Small tables with named rows and columns. After each table, cells are looked up by row and column.

Bivo =
	Gakel	Bimob	Lum	Fofi	Fozu	Mes	Nenobe	Romeni
Kizepo	113	124	175	162	168	120	167	177
Rokana	132	138	132	132	132	133	132	132
Monotes	136	129	134	134	134	136	135	134
Bonu	136	129	129	131	129	132	130	128
Vifu	89	236	108	106	101	61	91	113
Pela	119	207	136	130	131	159	139	132
Kifiko	133	134	135	134	135	134	135	135
Gizufep	120	163	126	126	123	112	122	126
Vufa	159	114	163	167	165	162	167	157
Matal	141	129	141	142	141	142	142	139
Bizet	129	129	141	138	140	129	138	143

Gakel of Vifu is 89
Fofi of Pela is 130
Gakel of Kizepo is 113
Fofi of Kifiko is 134
Mes of Kifiko is 134
Mes of Pela is 159
Romeni of Gizufep is 126
Romeni of Kizepo is 177
Nenobe of Gizufep is 122
Mes of Bonu is 132
Nenobe of Pela is 139
Fozu of Vufa is 165
Fozu of Kifiko is 135
Romeni of Vifu is 113

Miz
|  | Pobuk | Zof |
|---|---|---|
| Namo | 49.279 | 70.470 |
| Tov | 44.342 | 54.093 |
| Tef | 55.244 | 12.745 |
| Sisi | 25.505 | 85.713 |
| Salobu | 56.950 | 61.117 |
| Zopeler | 54.541 | 69.482 |
| Vaz | 47.904 | 9.689 |

Zof of Salobu: 61.117
Pobuk of Salobu: 56.950
Pobuk of Tov: 44.342
Zof of Tef: 12.745
Pobuk of Sisi: 25.505
Pobuk of Namo: 49.279
Zof of Vaz: 9.689

Vipagu
|  | Fazoget | Faf | Guzam | Petut | Ponifal | Toruze | Zegu | Fid |
|---|---|---|---|---|---|---|---|---|
| Mufe | 74.38 | 65.51 | 65.83 | 70.80 | 59.70 | 70.05 | 74.51 | 51.78 |
| Zaridog | 56.17 | 61.93 | 62.41 | 51.90 | 67.29 | 47.60 | 71.39 | 49.09 |
| Fal | 54.73 | 42.81 | 52.04 | 67.57 | 57.76 | 72.10 | 48.01 | 83.37 |
| Tesipin | 23.92 | 52.38 | 51.96 | 39.55 | 60.81 | 49.27 | 42.86 | 51.60 |
| Fet | 17.62 | 64.02 | 52.80 | 34.18 | 60.17 | 47.78 | 58.52 | 39.97 |

Fazoget of Zaridog is 56.17
Fazoget of Fal is 54.73
Ponifal of Zaridog is 67.29
Faf of Fal is 42.81
Fid of Mufe is 51.78
Toruze of Tesipin is 49.27
Faf of Mufe is 65.51
Ponifal of Fal is 57.76
Petut of Tesipin is 39.55
Ponifal of Mufe is 59.70
Zegu of Zaridog is 71.39

Table Rikubov
,Did,Tuz,Fezud,Mosubi,Favivu,Dopu,Sak,Rur
Romomu,4.20,6.88,2.67,3.77,3.32,6.86,6.83,8.59
Ziz,6.93,5.51,4.12,6.50,6.17,2.63,4.98,4.01
Vuzu,4.98,6.25,4.98,4.39,4.80,4.78,5.37,6.75
Loniv,4.47,4.41,4.89,3.69,2.90,8.86,5.10,7.83
Leb,4.57,3.33,7.47,5.08,6.59,4.00,3.65,3.20
Biz,4.52,4.68,5.80,3.87,3.82,8.36,5.11,4.98
Pitade,7.64,5.44,4.09,4.98,4.98,1.93,4.36,3.00
Gana,4.36,5.35,4.98,4.98,3.44,8.08,5.88,8.53
Pogi,4.20,6.60,4.98,3.90,4.98,6.46,6.43,4.98
Gazuv,7.68,5.65,3.89,6.54,5.98,1.36,3.93,1.65

Rur of Romomu is 8.59
Rur of Pitade is 3.00
Sak of Romomu is 6.83
Mosubi of Pitade is 4.98
Did of Ziz is 6.93
Fezud of Loniv is 4.89
Did of Romomu is 4.20
Did of Gazuv is 7.68
Fezud of Biz is 5.80
Favivu of Ziz is 6.17
Mosubi of Loniv is 3.69
Dopu of Ziz is 2.63
Did of Leb is 4.57
Favivu of Loniv is 2.90
Which row has the largest Favivu? Leb

Table Ped
,Sisap,Kigu,Zag,Detafa,Mege
Lali,43525,41218,51615,60033,58500
Nul,79110,37218,50537,41180,34867
Lilidem,49414,50640,40674,44272,44994
Roso,47775,48381,51224,43457,45344
Sidep,39882,57722,47117,11991,10130
Retak,39452,49668,44266,42035,45024
Pamoze,49648,49098,50465,52091,50655
Tumuzu,54267,43504,47435,49945,45761
Mige,49187,61133,40622,52238,55073
Sali,51547,51191,43777,45698,45648
Bola,38398,40190,48317,49584,52805
Sufanem,39070,35951,59252,64529,59831
Taf,60203,53627,39897,40316,39847
Ref,52006,35449,56496,45219,35495

Mige, Mege: 55073
Lilidem, Mege: 44994
Taf, Zag: 39897
Retak, Detafa: 42035
Retak, Mege: 45024
Mige, Detafa: 52238
Bola, Sisap: 38398
Sidep, Detafa: 11991
Bola, Zag: 48317
Which row has the largest Zag? Sufanem

Kul =
|  | Vukimo | Pavur | Navolez | Zimo | Nel |
|---|---|---|---|---|---|
| Kis | 68.8 | 72.4 | 30.4 | 76.4 | 42.4 |
| Roz | 63.3 | 84.2 | 42.5 | 56.8 | 80.1 |
| Bok | 47.3 | 98.5 | 21.7 | 94.8 | 75.0 |
| Zavo | 36.8 | 58.2 | 99.2 | 73.7 | 96.9 |

What is the Pavur of Kis in Kul?
72.4
What is the Zimo of Zavo in Kul?
73.7
What is the Vukimo of Zavo in Kul?
36.8
What is the Zimo of Kis in Kul?
76.4
What is the Navolez of Zavo in Kul?
99.2
What is the Vukimo of Kis in Kul?
68.8
What is the Pavur of Roz in Kul?
84.2

Giboduz =
         Puv  Memigef  Femeso  Mag  Voz  Lonu  Gapese  Vod  Lizo
Viso      71       60      60   65   67    53      66   66    41
Mepan     76       28      52   80    2    44      19   12    72
Sisuge    78       64      44   84   57    49      60   59    57
Lovegu    50       42      54   52   41    53      42   43    61
Pozulup   66       50      56   63   35    48      45   40    60
Fekomup   72       71      52   60   28    40      49   42    62
Rik       69       32      57   75   47    56      44   45    51

Lovegu, Mag -> 52
Mepan, Gapese -> 19
Fekomup, Gapese -> 49
Mepan, Puv -> 76
Rik, Puv -> 69
Fekomup, Lizo -> 62
Viso, Lizo -> 41
Rik, Femeso -> 57
Pozulup, Voz -> 35
Rik, Lonu -> 56
Lovegu, Vod -> 43
Pozulup, Mag -> 63
Sisuge, Femeso -> 44
Rik, Voz -> 47
Mepan, Voz -> 2
Fekomup, Voz -> 28
Sisuge, Vod -> 59
Mepan, Mag -> 80
Rik, Vod -> 45
Mepan, Lonu -> 44

